Y: rows in 3 groups, each row roughly a mix of its group's directions:
Y (71 x 10):
[[  4  -8   9  32  -2   7 -23   3   4   2]
 [  2  19 -11   1  20  -6  15 -17 -18   9]
 [ -9  -5  -9 -29   6  13  13   2  10 -17]
 [ 14   5   8  22 -14   7 -10   2  15  22]
 [-11   9 -12 -32   7   3  20   4  -3   1]
 [  8 -16   7  22   6 -14  -8 -25   7   5]
 [  2   2 -27 -28 -13   1   9  -4   3   0]
 [-14   8 -14 -28  -4  15  13  11  -2  -1]
 [ 10 -11  15   1  18 -12 -21  -6 -18 -10]
 [ -9  16   4 -15  16   3  24  13 -15  -5]
 [  7  -6   9  12 -18  -1 -20  -2  27   7]
 [ -9  12  -1 -18 -20  18   9  17  10   5]
 [  1   3   6  10  20 -10  21 -12 -25  -1]
 [  6 -25  -6   0   9   8 -12 -11  -5 -26]
 [ -5  12 -16 -13  19  -1  16 -10 -21   1]
 [  1  11   4   3  26 -10  22 -12 -16   3]
 [  1  -1 -20 -26 -10   8  23   0   5   7]
 [  1   3  18  30  11  -8 -11  -6 -14   5]
 [ -1  15  -3   7 -22   6   6   4  27  15]
 [  1 -15 -12  -2   9  11  18 -25  -6 -15]
 [ 16  -9  19   7  12 -11 -25  -6 -10  -4]
 [ -8   0  14 -11  -3   5   2   2  37   6]
 [ 11   3  17  21 -13 -15 -21   7   5   4]
 [ -5 -10 -12  -4  17  10  10 -23 -10 -19]
 [ -5  -4   5 -23  17 -15   0  -2 -15 -22]
 [ -7 -16 -13  12   8  11 -21 -13   5 -19]
 [  5  11  22  -2 -13 -18  -4  22   9  11]
 [-11   5  14 -13  -8  12  25  20  -4  -3]
 [ -8  -7 -28 -19 -17  13  -8  -1  -5  -2]
 [ 12 -21   0  21   4  12 -22  -9   0  -6]
 [ -7   9 -21 -13   8   4  20  -8 -18  15]
 [  2   9  29  10  -6   2   6  26   5  -3]
 [-13  10 -12 -28  11   5  19   5  -7   5]
 [ 15   1  10  20  -8 -23 -10 -16 -11  -1]
 [ 15 -12  -1  -6  -9  -7  26 -23  -1  -8]
 [ 13  16  22  -1  -5 -15   4  11  -3  23]
 [  3   6   8  30   5  -8 -10  -6 -17  16]
 [ -1  -3  15   1  -1  -3  -4 -11  37  10]
 [ -2  13  16 -15   7 -16  26   4 -10   8]
 [ -9  11 -13 -22  24   0  14  -1 -11  -4]
 [-10   0 -25 -21 -17  16   4   1  -7   3]
 [-15  21  -6 -19 -10  -6  20   6  12   1]
 [  7 -26  -4   4  12   9 -12  -9 -12 -22]
 [  3  22  13   1 -16 -11  -5   4  22  16]
 [ -5  -1 -19 -19 -13  11 -20  13  13  -4]
 [ -9 -11 -15 -20   5   5  16  -2  -8 -24]
 [  8  -6  -6  17 -13  -1 -32  -2   9  -9]
 [ -9 -16 -11  -8  14   2  -9 -11  -7 -29]
 [ -2  -9 -14 -17 -12  16  -6  12  23 -10]
 [ -9  -9 -13   1   2  21 -23   9  15 -14]
 [ -6 -15 -13  -1  -2   2  18 -14 -29  -4]
 [-15  17  -1 -26   0 -14  19   7  -2  -4]
 [ -2  13   6   1  19  -4  24   3 -25  -3]
 [ -6  20 -12 -15  16   2  21 -13  -9   9]
 [  6  14  11  18 -10  -2  -5   6   8  30]
 [ -1  21   3 -16   3 -21  14   3 -16  14]
 [-11  -3 -25 -29   4   7  -7   1   6  -6]
 [  7   6  18   7 -16 -11 -17  21  13   8]
 [-10   5 -26 -22   3   9  11  -4 -17  -1]
 [ -2 -11  19  24  14   4 -13  -6   1 -18]
 [-13  -5 -15 -22   5   3  22   1  -8 -19]
 [ -2  -7   2 -26  12 -11   7  -1 -14 -24]
 [-11 -16 -16 -23   1   3 -10  -7  21  -4]
 [  9  -8  13  32  -4  -2 -21  -4   2  -2]
 [ -4   0 -13 -29   4   3  25  -8  -2  -8]
 [ -2  19   2  13 -16   2   4   6  17  26]
 [ 11  -4  23  30   3 -12   4  -4  -9   0]
 [ 13 -11   9  24   7   3 -26  -5  -5   7]
 [  5   9  -2   9  20  -9  13  -7 -30  -2]
 [ 14 -13   3  28   0  14 -13  -1  -6  15]
 [ -6   1  -7 -33   2   2  22   1   6 -11]]
which group is each row in? (one row of each group first):
[-15 -11 -23 -28   0   9   3  -4   1  -5]
(84)
[ -5  23   2 -12 -16  -7  17   8  17  11]
(73)
[  0  -2  -2  17  16   1  12 -23 -23   5]
(69)

[  0  10  16 -12  14 -20   6   9 -23   9]
(73)
[-10  -9  -6 -18  16  -6  -3  -7  -9 -29]
(73)
[  9 -15  23  24   9 -15  -6   0  -3  -8]
(84)
[ -9   4  -6 -24  -5  -7   3  -6  17 -27]
(73)
[-15  -9 -17 -11  12   7  18   1 -20 -11]
(73)
[ -9  14  -7 -20  26  -2  18  -9   0   3]
(84)
